Here are some points:
array([ 15,  -2, -18,  11,  45,  50,  23, -57, -16,  20, -21,   1,  37,   0,   4,  14,  67,  62,
       -69, -29,  42,  21, -31, -68])
array([  3, -32,  39, -23, -33,  46, -15,  41,  48, -38,  39, -42, -29,  19, -13,  15,  17, -77,
        87,  13, -53, -12,  -3,  70])
array([-28,  -7, -25,  35,  34,  15,  14, -19, -15,  79, -27,   7,  -2, -42,  69,  36,  47,  94,
       -81, -33,  57,  41,   1, -59])
array([ 21,  -1,  39, -51, -30,  27, -44,  32,  37, -28,  41, -21, -26,  47, -30,  26,  -5, -44,
        89,  46, -50, -12, -26,  43])
array([ 37, -62,  39, -16, -32, -10, -27,  33,  32, -38,   0,   5, -19,  14, -28,  20,  -3, -52,
        49,  10, -68, -14,  23,  61])
array([  70,  -17,    0,  -51,  -39,  -44,   13,   18,  -24,  -21,   53,    6,    9,   35,  -27,
         22,   46,  -25,    1,   -7,   24,   79, -103,  -54])
array([-40, -24,  37,  27,  46, -17,  -9, -25,  30,  83, -14, -30,   8, -18,  57, -27,   0,  35,
        -8,  43, -56, -41,  77,  66])
array([  3,  28,  42,  16,  18,  -1,  -9,  18,  31,  -7, -32,   1, -13,  -3, -18, -17, -14, -14,
        25,  31, -34, -21,  74,  65])
array([  2, -54,  88, -24, -13,  28, -47,  65,  30, -47, -21, -32, -50,  21, -10,  50, -12, -60,
        33,  -4, -95, -43,  11,  91])
array([-46,  37,  -9,  -5,  68, -27,  33, -39, -17,  66, -32, -18,  40, -49,  48,  44,  28,  63,
       -62, -12,  56,  -3, -20, -80])
array([ 36,   1, -82, -17, -18, -42,  47, -17, -35,  41,   2,  73,  91,  17, -27, -60,   0,  23,
       -14,   8, 111,  55, -48, -79])
array([-10, -25,  67, -26, -20,  63, -32,  29,  44, -36,  28, -39, -56, -12,  13,  31, -19, -39,
        31, -21, -80, -19,  37,  92])
array([-23,  -4, -29,  22,  46,  12,   7, -29,  -4,  58, -29,  -4,   6, -21,  63,  35,  32,  97,
       -55, -11,  43,  12,  -8, -51])
array([-20,  12,   9, -11,  22,  18, -20, -15,  23,   9, -36, -32,   8,  -9,  14,  20, -38,   0,
         8,  24, -52, -56,  59,  48])
array([-40,  -1, -13,  23, -16,  -4, -47, -13,  27, -11,   4, -16, -44,  -8,  -7,  17,   1, -30,
        44,  30, -69, -63,  38,  47])
array([ 56,  50, -37,   4, -29, -35,  55, -14, -25,  13,  -7,  28,  56,  13,  -7, -48,   0,  34,
       -31, -13,  78,  68, -19, -76])
array([-20, -18,  23,   8,  -2,  19,  12,  -5,  18, -23, -14,  -9,  -9, -17,   6,  10, -18,  -8,
        28,  33, -69, -60,  53,  55])
array([ -1, -13,   5,  36,  10,  45,  -5, -19,  -5,  15,   6, -19, -32, -13,  -2,  -7, -18,  -6,
        53,  25, -55, -33,  36,  29])
array([ 31,  38, -27, -10,  -5, -42,  31,  36, -43,  -3,  59,  38,  18,  40, -37,  31,   2,  12,
        27, -29,  69,  84, -78, -48])
array([-35,  19,  -4,   3,   7,   8,  -3, -37,  19,  48, -12,  26,  15, -10,  27, -21,  -7,  52,
       -87, -15,  40,  -6,  -8, -85])
array([ -8, -37,  24, -40,  27,  66, -14,  12,  42, -20,  -4, -24, -16, -22,   0, -12,  -9, -44,
        39, -27, -87, -42,  58,  63])
array([-68, -34,  39,   9,  31,  12, -25, -39,   8,   6, -37, -13, -19, -39,  35, -15, -74, -22,
        -6,  35, -46, -78,  83,  42])
array([-27,   6,  -4,  35,  47, -28,   6, -40, -31,   7, -56,   0,  35, -56,  31, -16,   6,  41,
       -53, -52,  58,  -4,  -6, -59])
array([  6, -45,  40,  -1,  -2,  26, -16, -26,  80, -31,  -7, -40, -31,  -7, -12,   8,   0, -41,
         8,   5, -94, -41,  18,  77])
array([ 32, -20,  22, -39, -22,  15, -45,  34,  34, -53,  45,  -4,   2,  20, -22,  46, -50, -52,
        89,  40, -81, -14,  34,  65])
array([-12,  33, -34,  -2,   3, -27,  46,  22, -29,   7,  12,  58,  72,  16,  24, -40, -13,  14,
       -18,  22,  94,  61, -64, -83])
array([ -2, -30,  10, -21,   3,  34, -30,  32,  16, -31,  35, -10,   9,   0,  -6,  49, -21, -42,
        22,  10, -45, -26,  58,  72])
array([-26, -19,  63,  21,  19,  16, -11, -56,   7, -15, -60, -30, -31, -34,  14,   8,  -9, -15,
         6,  58, -44, -59,  66,  51])
array([ 19, -28,  44, -17, -17,  34, -43,  14,  33, -72, -11, -37, -15,   6,  -1,  25, -27, -13,
        56,  -8, -56, -31,  42,  72])
array([-15,  -7, -18, -31,  28, -24,  12, -20,   7,   2,  14,   4,  24, -17,  -2,  13,  22,  33,
       -42, -40,  75,  52, -58, -72])
array([ -2,  34, -47,   1,  -4, -34,  22,  -5, -44,   3,  27,  55,  56,   2, -10,  -5, -19,  63,
        -4, -12,  95,  51, -39, -64])
array([-21, -32,  21,   2,  14,  11,  16, -11,  17, -35, -21, -16,  12,  -1,  31,  -4, -50, -26,
         3,  42, -55, -58,  31,  56])
array([ -8,  -3, -18,  -5,  38, -30,  -1, -19,  15,  36, -17,  11,   0,   6,   5, -23,  37,  47,
       -41, -36,  66,  61, -52, -22])
array([ 40,   8,   6, -29, -29,  43, -41,  25,  56, -67,  37, -13,  19,  56, -12,  47,  18, -66,
        65,  27, -63, -25,  18,  71])
array([ -5,  -3, -17,  39,  20,  39, -30,  -1,  40,  30, -21, -10, -26, -39,  15, -26, -22, -29,
         7,  25, -34, -49,  76,  34])
Then 24 other points, each followed by its number:
array([ 11, -19,  17, -10,  28,  36, -13,  19,  27,   1,  11, -35, -34,   1, -18,  11, -36, -60,
        15,   8, -61, -40,   1,  64]) 0
array([  -4,  -43,   49,  -20,  -76,   18,  -62,   56,   33,  -28,   15,   -7,  -58,   30,  -13,
         40,    6,  -65,   68,   21, -103,  -26,   12,   79]) 1
array([-32,  -9,  11,   1,  15, -13,  21, -39,   9,  41, -41,  -1,   3, -58,  17,   2,  48,  61,
       -67, -11,  71,  36, -13, -59]) 2
array([  42,   62,  -48,  -32,  -51,  -52,   31,   75,  -55,   -4,   84,   33,   38,   49,  -23,
        127,    3,   24,    3,    0,   76,   63, -105,  -74]) 3
array([  7,  -6, -28,  10,  28, -53,  -4, -14, -50,  49, -35,   0,  29,  30,  32, -21,  28,  74,
       -67,   1,  78,  21,  -2, -56]) 4
array([ 66,  20,   4,  10,  -9,  28, -10, 127,  24, -53,  22,  20, -12,  62, -27,  -8, -44, -87,
        42,  25, -28, -13,  22,  48]) 5
array([-10,  55, -64,  -6, -41, -36,  39, -23, -46,  -4,  -4,  40,  64,   1, -31,  -4,  -9,  66,
       -26, -21,  97,  45, -58, -82]) 6
array([  25,   57,  -57,  -23,   -2,  -45,   46,   20,  -27,  -18,    8,   90,   47,   36,  -29,
        -45,  -20,   34,   -9,   12,  101,   42,  -39, -104]) 7
array([ 23, -43,  47,  -5,   5,  29, -30, -13,  22, -48,  40, -19, -31,   4, -34,  31,  22, -44,
        45,   3, -88, -16,  19,  73]) 8
array([ 10, -53,  82,  -4,   8,  47, -21,  11,  41, -27,  11, -39,  -5,  14, -19,  27,  -1, -60,
        43,   1, -69, -60,   6,  81]) 9
array([ 35,   5, -42, -40, -69,  13,  14,  35, -27, -23,  61,  24,  23,  91, -43, -14,  15,  18,
         5, -27,  79,  81, -91, -45]) 10
array([ 19,  29, -50,  -7,   5, -55,  45,  -4, -53,  18,  19,  61,  53,  -7,  -5, -21,   7,  24,
        -7,  23,  67,  25, -46, -68]) 11
array([-33,   0,   6,  11,  19, -26,  14,  -8, -27,  31,  -1,  19,  -7,  28,   9,   1,  18,  36,
       -37, -35,  33,  54,  -2, -24]) 12
array([ -9,  -5, -20,  36,  15, -25,  39, -56, -24,  43, -44,  -3,  23, -22,  79,  -7,  41,  61,
       -56, -52,  42,   6, -12, -37]) 13
array([-23,  -8,  14,  23,  61, -12,   3, -37, -31,  44, -28, -26,   4, -20,  47,  19, -12, 104,
       -83, -21,  79,  18,   2, -65]) 14
array([-10,   5, -35,  35,  27, -32,  -4,   1, -20,  -2, -18,  -2,   8,  -5,  -6,   6,  18,  30,
       -15,  -7,  33,   4,  -1, -65]) 15
array([ 35, -18,  39,   7, -39,  27, -42,  16,  50, -41,  22, -41,  -2,  30, -16,  41,  28, -37,
        51,  18, -76,  -8,  22,  82]) 16
array([-30, -19,  -5,   8,  -8,  33, -40, -15,   1, -28,  23, -31,  -3,   9,  14,  17,  -3, -76,
        52,  13, -62, -43,  39,  55]) 17
array([  7, -17,  18,   8,  27,   0, -31,  -6,   4, -18,  -4, -13, -26,   1,  -8,  18, -25, -57,
        51,  38, -81, -21,  51,  92]) 18
array([ 13,  15, -62,  16,  65, -23,  54, -34, -30,  20, -30,  26,  49,  23,  40, -20,  24,  59,
       -53, -22,  67,  38, -13, -68]) 19
array([ 17,   7,  12, -11,  38, -23,  -2,  38,  33,  -9,  11, -48, -19,  -3,   5, -24, -17,  -7,
        24,  14, -33, -44,  42,  59]) 20
array([-43,  -9, -27,  -3,  43, -15,  12, -42,  12,  60,  -2,  -2,   1, -13,  38, -27,  38,  62,
       -38,  -8,  84,  15,  -3, -41]) 21
array([ -5, -36,  56, -18,  12,  35, -20,  35,  58, -22,  21, -42, -75,  18,   2,  47,  14, -19,
        47,  -5, -64, -56,  26,  97]) 22
array([ 66,   6, -14, -38, -58, -17, -21,  44, -49, -35,  22,  28,  24,  43, -35,  20,  27,   5,
        27, -46,  64,  82, -96, -89]) 23
Which of these numbered points is nearest to each point below, looking only along the 7 directions in which the first points spread most? Its number follows each.
array([-14,  -3, -17,  18,  33,  13,  11, -29,  20,  26,  17,   4,  11,  -8,   5, -20,  45,  59,
       -46, -34,  40,   7, -40, -41]) > 21
array([  63,   -1,  -21,  -51,  -36,  -12,    6,   70,    8,  -43,   22,   51,   -6,   40,  -72,
         15,   54,   -4,   10,  -35,   73,   66, -107,  -48]) > 23
array([ 28, -27,  58, -29, -32,  47,  -7,  14,  54,   3,   8,  -6, -32, -21,   6,  53, -18, -65,
        27, -16, -63, -28,   3,  67]) > 8
array([  59,   60,  -61,  -50,  -44,  -32,   36,   42,  -61,  -32,   62,   66,   71,   26,   -4,
        -54,   -8,   19,    3,  -28,  118,   88,  -70, -100]) > 7
array([-21,  39, -41,  27,   6, -19,  26, -21,   7,   6,  11,  20,  33, -22,  15, -29,  28,  66,
       -69, -25,  57,  24, -28, -63]) > 19
array([ -5,  -6,  36,  -6, -10,  55,  -9,   5,  42, -32,  18, -39, -24,  14, -44,  15,  -2, -58,
        71,  30, -73, -17,  35,  83]) > 16
array([-12,  -2,  36,   1,  -5,   3,  -6,   6,  30, -14, -15, -11,   0,  21,   2,  -3,   7, -37,
        41,  23, -70, -53,  46,  46]) > 18
array([ 50,  29, -35, -36, -29,  -3,   8,  48, -36, -30,  60,  27,  42,  25, -77,  22,  38,  -3,
        23,   2,  44,  77, -61, -49]) > 10
array([-14, -39,  45, -19, -13, -24, -31,   8, -42,  -2,  -3,   4, -17,  -6,   7,  48,  -1, -39,
        40,  51, -70, -38,  54,  73]) > 18
array([ 55,  44, -97, -19, -34, -42,  58,  59, -44,  -5,  25,  58,  47,  79, -19,  -1, -34, -16,
        17, -24,  88,  75, -96, -72]) > 10
array([-51,   9,  -8,   6,  61, -35, -11, -16,   2,  55, -63,   1,  16, -29,  41,  50,  16,  92,
       -26, -45,  59,  -1, -16, -64]) > 14
array([ 24,  24, -79,  -3,   9, -51,  67,  11, -41, -13,  39,  93,  37,  12,  -6, -38, -13,  37,
       -16,   9, 110,  42, -51, -64]) > 7
array([-43,   6, -26,  20,  46, -29,  23, -41,  22,  49, -57,  22,  18, -20,   3,  -6,  53,  67,
       -56, -32,  52,   2, -18, -55]) > 13
array([-23, -19,  20,  16,  13,   1, -17, -11,  24,  48, -60,  -3,  19, -43,  13,  -4, -16, -29,
         6,  22, -49, -19,  60,  59]) > 20
array([-39, -21,  63, -25, -67,  46, -62,  13,   1, -31,   0, -40, -53,  14, -19,  20, -17, -49,
        17, -30, -74, -27,   6, 101]) > 9
array([ 41, -10,  25, -36, -41,  -4,   1,  35,  17, -17,  30,   2,   0,  12, -33,   7, -13, -46,
        52,  30, -33, -10,   2,  56]) > 5
array([-46,  -9,  43,  24,  32,  24,   6, -50,  26,  18, -44,  -3, -41, -64,  43, -30,  -8,  43,
         4,  59, -26, -82,  41,  56]) > 20
array([  2,  41, -49,  24,   4, -30,  54,  -7, -22,   9,  16,  16,  17,  -6,  13, -34,  39,  50,
       -32, -26,  61,  54,  34, -77]) > 19
array([-18,  -3,  31,   1, -14,  48, -35,  10,  28, -40,  10, -21, -47,  24,  17,  18,  20, -60,
        36,  33, -86, -23,  15,  63]) > 8
array([ -13,    9,  -25,   22,  -15,    5,    7,  -16,   12,    4,    2, -127,   27,    0,    6,
        -34,   13,   51,  -32,  -12,   40,   20,  -18,  -34]) > 15
array([  0,  -4, -15,  26,   3,  -9,  39, -21, -10,  36,  32,  19, -22, -15,  44, -19,  17,  58,
       -52, -49,  49,  50,   1, -47]) > 12
array([ 41,  50, -80,  -9, -20, -59,  13,   2, -35,   8,  -2,  58,  47,  -2, -25, -47, -43,  36,
       -37,  12,  92,  55, -42, -95]) > 7
array([-11,  -1, -32,  34,  58, -18,   9, -17,   1,   1,   0,   0,  17, -27,  28,  -3,  22,  42,
       -65, -34,  23,   2,  -2, -79]) > 13
array([ 30, -34,  45,  -9, -11,  48, -40,  13,  24,  -6, -15, -64, -51,  -5,   1,  18, -12, -43,
        41,  -5, -55, -50,  43, 118]) > 22
array([-27,  60, -29,  29,  -7, -52,   3, -13, -45,  58,  -8,  18,  13,  -3,  47, -25,  20,  79,
       -55, -25,  90,  44, -19, -65]) > 4
